Here are some numbered points:
"-0.02 0.28 -0.52 -0.30 -0.72 -1.10 -0.77 1.13 -0.94 -0.90 0.84 -0.61" 0
"-0.65 -1.10 -0.95 -0.56 -0.98 -0.80 -1.22 -0.72 -0.80 -0.86 -1.31 -1.12" 1
"0.20 -0.93 0.01 0.46 0.05 0.20 3.24 -0.49 0.62 0.07 -0.48 0.01" 2
"0.84 1.66 0.28 0.47 0.15 0.08 -0.08 0.79 0.38 -0.25 1.71 0.31" 3
"-0.67 -1.06 0.01 -0.67 0.67 1.04 -0.01 -1.40 -0.18 1.31 -0.74 2.59" 4
"0.90 0.36 0.61 0.18 0.26 -0.04 0.93 -0.06 0.16 0.19 -0.60 0.06" 5
"-1.19 -1.59 -1.10 -1.34 -0.56 -0.95 -0.16 -1.06 -0.48 -1.35 -0.88 -0.79" 6
"-0.65 -0.37 -0.34 -0.36 -1.00 -0.98 -1.38 0.06 -0.82 -1.17 4.31 -1.02" 7
"-0.26 2.20 -0.26 -0.24 -0.43 -0.46 -0.85 1.44 -0.55 -1.07 0.19 -0.59" 8
"-0.60 -1.00 -0.81 -1.12 -0.82 -0.92 -1.00 -0.90 -0.73 -1.19 -0.89 -0.80" 9
"-1.26 -1.05 -0.81 -0.96 -1.32 -1.38 -1.50 -1.49 -1.11 -1.62 -0.69 -0.99" 10
"-0.35 2.19 -0.25 -0.19 -0.35 -0.40 -0.80 1.46 -0.50 -1.14 0.23 -0.59" 11
"0.85 0.34 0.24 0.36 0.30 0.73 1.28 -0.28 3.89 1.04 -0.10 1.42" 12
"-0.33 -0.74 0.83 4.34 -0.21 -0.84 -0.50 -0.90 -0.17 -0.72 -0.57 -0.54" 13
"-0.70 -0.80 -0.76 -0.40 1.22 0.59 -0.16 -1.11 -0.36 1.83 -0.55 0.69" 14
"1.02 0.25 0.55 0.41 -0.30 -0.12 -0.17 0.13 0.10 -0.29 0.31 -0.29" 15
New points follow, each followed by the numbers of its five nearest points above, nearest first.
"0.08 -0.90 -0.24 -0.30 -0.15 0.21 3.11 -0.51 0.54 0.01 -0.52 -0.02" ~ 2 5 15 14 6
"0.31 -0.87 1.20 2.48 -0.78 -0.26 -0.92 -0.46 -0.50 -0.66 -0.27 -0.50" ~ 13 15 5 0 1
"0.80 0.32 0.47 0.22 0.34 -0.10 0.51 0.02 0.15 0.16 -0.54 0.10" ~ 5 15 3 2 0
"1.28 0.89 1.21 0.68 1.44 1.77 1.75 0.75 2.21 1.86 0.32 1.46" ~ 12 5 3 2 15
"-0.69 -0.69 -0.53 -0.16 1.51 0.51 -0.15 -0.85 0.42 2.16 -0.56 0.61" ~ 14 4 5 15 2
"-0.83 -1.02 -0.81 -0.27 1.69 1.05 0.06 -1.37 -0.14 2.64 -1.20 1.11" ~ 14 4 5 2 15
"-0.24 -0.12 -0.07 -0.19 -0.69 -0.77 -1.00 0.09 -0.59 -0.86 3.31 -0.77" ~ 7 0 3 15 11
"0.18 -1.08 -0.36 -0.34 0.04 0.27 4.19 -0.48 0.81 0.17 -0.50 0.11" ~ 2 5 12 15 14
"-0.71 -1.02 -0.50 -0.42 2.35 0.85 0.00 -0.66 -0.05 2.98 -0.65 0.72" ~ 14 4 5 2 15
"-1.40 -1.66 -1.25 -0.93 2.10 0.62 -0.70 -1.59 -0.12 1.38 -1.16 0.40" ~ 14 4 6 9 1
"0.14 -0.89 1.12 0.99 -1.09 -0.63 -0.68 -0.97 -0.56 -0.36 -0.45 -0.16" ~ 15 5 1 9 0
"0.34 0.28 -0.30 -0.14 -0.51 -1.14 -0.61 0.47 -0.90 -0.71 1.28 -0.43" ~ 0 15 8 11 3
"-0.88 -1.03 -0.93 -0.40 0.10 -0.44 2.83 -1.22 0.04 -0.08 -0.80 -0.19" ~ 2 5 6 14 9
"1.13 0.46 0.58 0.63 -0.20 -0.01 -0.06 0.20 0.28 -0.07 0.25 0.01" ~ 15 5 3 0 8
"0.03 0.51 -0.63 -0.88 -1.39 -0.88 -0.60 -0.43 -0.32 -0.61 1.40 -0.58" ~ 0 15 9 8 11
"0.73 0.26 1.78 1.83 -0.35 0.10 -0.82 0.06 0.21 -0.38 -0.24 -0.39" ~ 15 5 13 3 0
"-0.36 0.56 -0.58 -0.44 -0.88 -0.40 -0.43 -0.25 -0.53 -0.54 3.25 -0.46" ~ 7 0 3 15 11
